One vector is turned by the same rotation once a step. Each row is the vector after some number of steps, and that number follows the row.
The counts run from 0 to 159.
[ 79  87 142 155 173 161  81 144 142 150 128 144 106 132 136 126 160 171
 173 134 153 106  86 119 125 109  96 154 133 132 160  88 143 146 109 138
 140 117 124 108  93 153 106 134 167 125 173 137 156 110 120 176 103  86
 138  96 102]
15
[ 92  93 140 145 167 160  80 136 160 100 131 142 107 124 127  98 148 164
 179 140 158 115  62  87 143 110  95 155 122 140 128  95 163 119 127 122
 141 161 167 120 101 164 100 137 123 134 149 115 141 113 122 157 108 105
 119 125  79]
111
[ 80 128 138 165 173 133  89 153 180 114 136 143 119 107 129 132 127 184
 147 110 172 134  77 118 127  97 166 122 142 157 116 100 158 145 125 146
  88 152  90  70 142 147  92 116 149 159 158 129 103 126 129 138 121  98
 122 132  96]
41
[ 73  80 140 163 159 148  81 134 153 111 139 127  86 129 139  92 156 167
 169 160 145  95  63  91 141 106  95 168 124 127 126  94 165 135 120 127
 141 149 148 118  93 146 107 131 130 132 153 104 128 106 126 155 136  93
 122 136 103]
114
[ 75 102 155 136 183 156  69 162 153 135 131 127 128 135 114 116 132 166
 165 142 139 116  43 120 135 107 117 145 133 151 140  96 128 152 116 129
 146 134 139  97 107 150 117 117 158 136 176 148 149 126 121 160 104 116
 138 125  73]
22
[ 64 102 137 167 161 146  84 137 150 163 109 143 108 129 132 139 148 165
 139 117 169 111  99 149 112 109 137 140 144 143 149 105 165 145 125 164
 135 131  93  78 117 141 105 116 140 133 170 143 109 111 136 176 115  71
 141  94 123]
139
[ 72 111 156 149 187 141  69 160 160 124 139 120 125 129 121 119 128 170
 160 144 131 119  41 118 143 107 135 145 135 153 129  97 126 154 117 124
 136 139 127  92 124 144 120 104 152 143 171 149 145 126 124 145 115 118
 145 138  72]
27
[ 64 122 144 157 172 124  82 158 186 114 146 136 120 111 120 124 121 171
 143 129 156 129  60 125 134  99 157 131 141 156 115 105 143 143 125 138
  94 141  99  79 154 147 110  98 148 157 159 140 115 129 135 135 128 111
 134 137  82]
37
[ 76 124 143 176 168 127  93 149 175 115 143 141 108 107 137 125 134 183
 141 124 173 118  86 118 120 100 158 126 142 149 118  92 158 149 124 147
  86 143  78  70 135 140  99 116 157 149 164 120 103 124 134 140 141  95
 125 140 113]
40
[ 73 119 135 133 190 139  87 162 145 123 141 126 127 124 129 131 144 193
 153 159 154 105  86 117 108 120 150 131 141 144 108 105 147 156  74 118
 105 123  94  83 100 138  88 115 152 111 182 120 150  99 143 146 117 129
 133 143 123]
159
[ 63 105 152 145 181 150  63 158 151 135 144 124 120 132 118 115 134 155
 157 154 141 107  42 116 126 104 111 154 136 149 145 111 126 152 111 122
 148 118 131 103 109 140 129 104 160 133 181 149 146 117 132 155 125 116
 142 128  82]
23
[ 56 117 154 169 173 119  79 154 172 126 154 119 108 118 130 117 127 172
 145 156 148 108  64 122 127 107 143 144 140 142 121 101 145 155 117 136
 104 129  84  79 137 137 111  98 154 146 165 129 120 121 137 138 147 108
 145 150 101]
34
[ 79 110 132 133 192 149  83 175 154 142 114 137 149 133 119 139 127 182
 154 146 165 104  79 149 116 116 148 114 130 163 127 117 143 141  99 129
 125 143 120  74 110 144 101 113 129 123 182 161 156 111 124 163  83 121
 135 108 100]
151
[ 80  82 134 166 158 141  78 131 159 143 121 166 110 131 134 133 155 147
 168 114 161 110 103 137 133 103 101 156 133 138 134  83 152 120 127 135
 113 129 131 104 125 157  89 128 132 120 147 125 162 121 113 162  85  71
 135  65  98]
6
[ 90 116 107 156 169 150  94 160 165 105 110 153 116 122 129 133 130 182
 143 116 205 111  88 126 119 108 150 107 135 177 107 126 163 141 128 159
 104 150 108  84 108 142  82 140 121 145 174 126 106 128 118 138 112  87
 106 116 121]
51
[ 60 160 164 130 177 132  51 120 136 109 110 162 109 141 134 150 152 137
 134 124 156 119  75 137 114 102 141 155 144 156 124 105 146 151 110 109
 113 135 150 124 135 141  87  96 107 113 166  89 127 152 129 103 104 112
 120 115  81]
82
[ 67  90 133 159 150 132  61 131 171 140 129 164  96 138 126 125 155 130
 148 128 163 107  91 148 135  95  96 160 135 144 119 105 156 114 126 133
 116 120 141 108 144 148 100 115 108 114 153 128 148 125 125 152  98  76
 139  62  96]
3
[ 70 153 165 154 175 120  68 111 127 119 120 158 105 142 159 153 156 147
 139 125 161 109  93 140 112 107 141 163 135 145 139  73 147 160 106 117
 107 140 138 116 122 142  66 107 110 109 164  86 126 148 117 117 110  92
 118 119  96]
85
[ 75 106 127 151 180 142  89 166 147 154 120 136 132 132 139 136 139 176
 151 157 173  92  96 146 105 123 140 122 126 153 141 109 151 155  94 135
 134 136 105  69  92 134  98 114 136 120 181 150 142 105 125 176 105 102
 141 111 122]
149
[ 84  86 134 174 153 135  76 125 154 146 128 160  96 131 138 135 166 149
 159 127 162 102 115 136 131 106  95 164 138 131 132  84 157 128 122 138
 112 119 121  94 124 147  88 127 131 114 151 121 152 116 118 160 105  66
 140  68 114]
5
[ 51 115 126 121 179 133  75 128 134 103  98 130 113 137 126 148 159 185
 157 171 142  98 101 124 114 117 134 139 156 149 101 127 143 154  97 127
 111 117 115 111  96 121  91 128 120 106 181  77 149 120 150 126 119  97
 112 127 125]
69
[ 44 130 135 113 174 134  55 123 136 105 102 133 111 139 119 153 158 169
 153 159 137 112  87 128 111 104 129 149 156 154 104 135 143 145  96 122
 109 116 129 126 112 126  97 101 118  99 180  73 138 129 157 107 116 107
 115 128 112]
73
[ 67 111 101 118 173 144  74 158 159  96  96 139 129 137 118 143 138 187
 160 162 171  99  91 136 119 112 127 109 141 181  92 150 133 132 110 130
 116 135 131 100 102 135  93 126 102 118 177 107 150 127 128 130  95 101
 105 114 113]
62
[ 80 103 163 162 183 143  84 155 144 137 143 113 118 130 137 121 138 173
 163 148 136 106  55 115 133 109 132 155 129 136 140  79 129 166 110 127
 138 134 119  88  99 147 109 122 167 134 170 133 141 116 123 162 126 103
 139 136  98]
25
[ 68 142 142 154 159 119  72 117 156 123 144 181  89 132 155 130 148 128
 137 150 183  95 101 144 102  95 106 146 126 150 143  97 154 130 103  96
  97 131 149 119 142 150  87  99 113 111 166 114 149 124 125 130 115  94
 131 112  94]
93
[ 82 110 136 132 194 146  93 169 145 130 129 131 147 132 128 140 136 196
 162 152 155 107  90 132 116 122 155 122 130 152 119 105 140 150  89 117
 116 144 107  73 104 148  87 121 143 124 176 136 157 102 135 158  96 123
 134 127 112]
155
[ 68 112 122 129 182 150  77 175 154 137 130 136 142 133 116 130 130 175
 146 162 164  97  79 147 111 113 141 115 132 159 124 131 143 144  88 122
 123 132 116  82 111 139 106 105 128 121 190 155 150 109 138 160  97 121
 144 112 103]
152
[ 88 102 127 135 158 154  71 134 171 110 143 161  92 121 126 103 147 152
 170 146 172 113  74  86 119 101  84 143 120 147 138 109 161 112 118 111
 126 151 172 136 109 161 113 129 134 128 158 125 149 111 126 153 115 109
 115 123  81]
107
[ 79 107  96 158 159 141  89 156 160 116 113 146 106 126 138 128 143 178
 137 152 204  87 101 129 104 114 132 115 130 175 113 143 165 147 115 153
 108 129 104  82  94 126  90 138 114 133 176 114 113 122 127 142 131  85
 107 120 140]
54
[ 85  84 141 156 164 151  78 137 164 101 128 123 106 127 124 101 150 170
 175 142 138 112  49  93 154 101 107 165 127 134 106  96 156 126 135 131
 142 171 158 105 112 149 108 129 120 140 142 116 134 121 118 153 116 102
 122 130  78]
116
[ 64 116 154 154 180 131  74 164 174 114 147 123 123 117 121 122 122 172
 149 136 142 122  49 129 141 104 149 138 139 149 117 100 134 152 122 132
 115 145 112  77 144 141 115 104 153 153 159 140 130 129 125 141 124 121
 137 140  72]
32
[ 68 108 126 134 184 142  78 169 151 141 138 133 131 130 129 128 136 177
 146 170 168  91  85 144 103 116 143 126 133 152 128 124 143 151  83 127
 124 126 113  80 105 134 108 106 136 110 193 144 152 100 145 161 107 120
 143 124 115]
153
[ 63 143 154 119 185 141  62 113 125 101  88 140 120 144 125 163 157 171
 154 132 138 125  88 125 124 110 145 155 150 153 109 105 143 160 107 125
 111 137 134 121 115 140  78 116 121 111 169  77 139 145 136 110  99 100
 105 124  94]
76
[ 65  81 129 158 154 144  72 136 160 153 134 160  91 130 128 129 162 145
 161 135 161  97 103 131 117 102  84 157 144 137 147  97 151 124 112 142
 123 107 124 111 122 144 105 118 146 115 167 136 160 106 126 169 105  74
 144  71 113]
9
[ 86 132 146 163 166 125  90 112 155 120 142 177 100 125 165 133 155 151
 157 133 182 102 114 124 109 101 112 144 120 142 143  61 162 131 112  99
  91 146 145 108 129 155  71 115 121 118 158 109 150 126 114 142 103  85
 128 110 102]
95
[ 84  85 133 156 159 151  84 128 159 112 146 144  86 124 144  96 154 161
 170 155 164  96  75  85 120 109  83 157 116 134 134  94 171 130 114 122
 130 148 154 124  89 153 101 136 137 124 154 110 137 101 127 164 125  94
 120 133 102]
109
[ 62 104 152 155 179 143  75 157 145 136 148 119 110 134 130 111 141 165
 157 158 143 101  49 122 128 109 116 153 130 138 144  97 131 163 105 130
 146 117 120  93 104 141 119 108 163 130 180 137 139 114 126 163 137 108
 141 137  98]
24
[ 64 108 150 150 177 136  72 162 163 131 152 119 119 130 120 113 126 163
 146 156 139 107  42 123 133 105 133 148 137 150 131 106 129 154 114 125
 134 124 121  90 128 140 124  99 157 138 179 141 135 126 133 150 134 117
 147 139  79]
28
[ 74 100 134 160 166 143  84 157 146 159 112 142 121 133 137 139 144 170
 142 135 177  95  94 156 105 116 137 129 133 147 148 106 163 154 112 152
 133 132 101  71  98 139 102 117 133 128 184 153 124 108 131 172 105  84
 141  99 127]
144
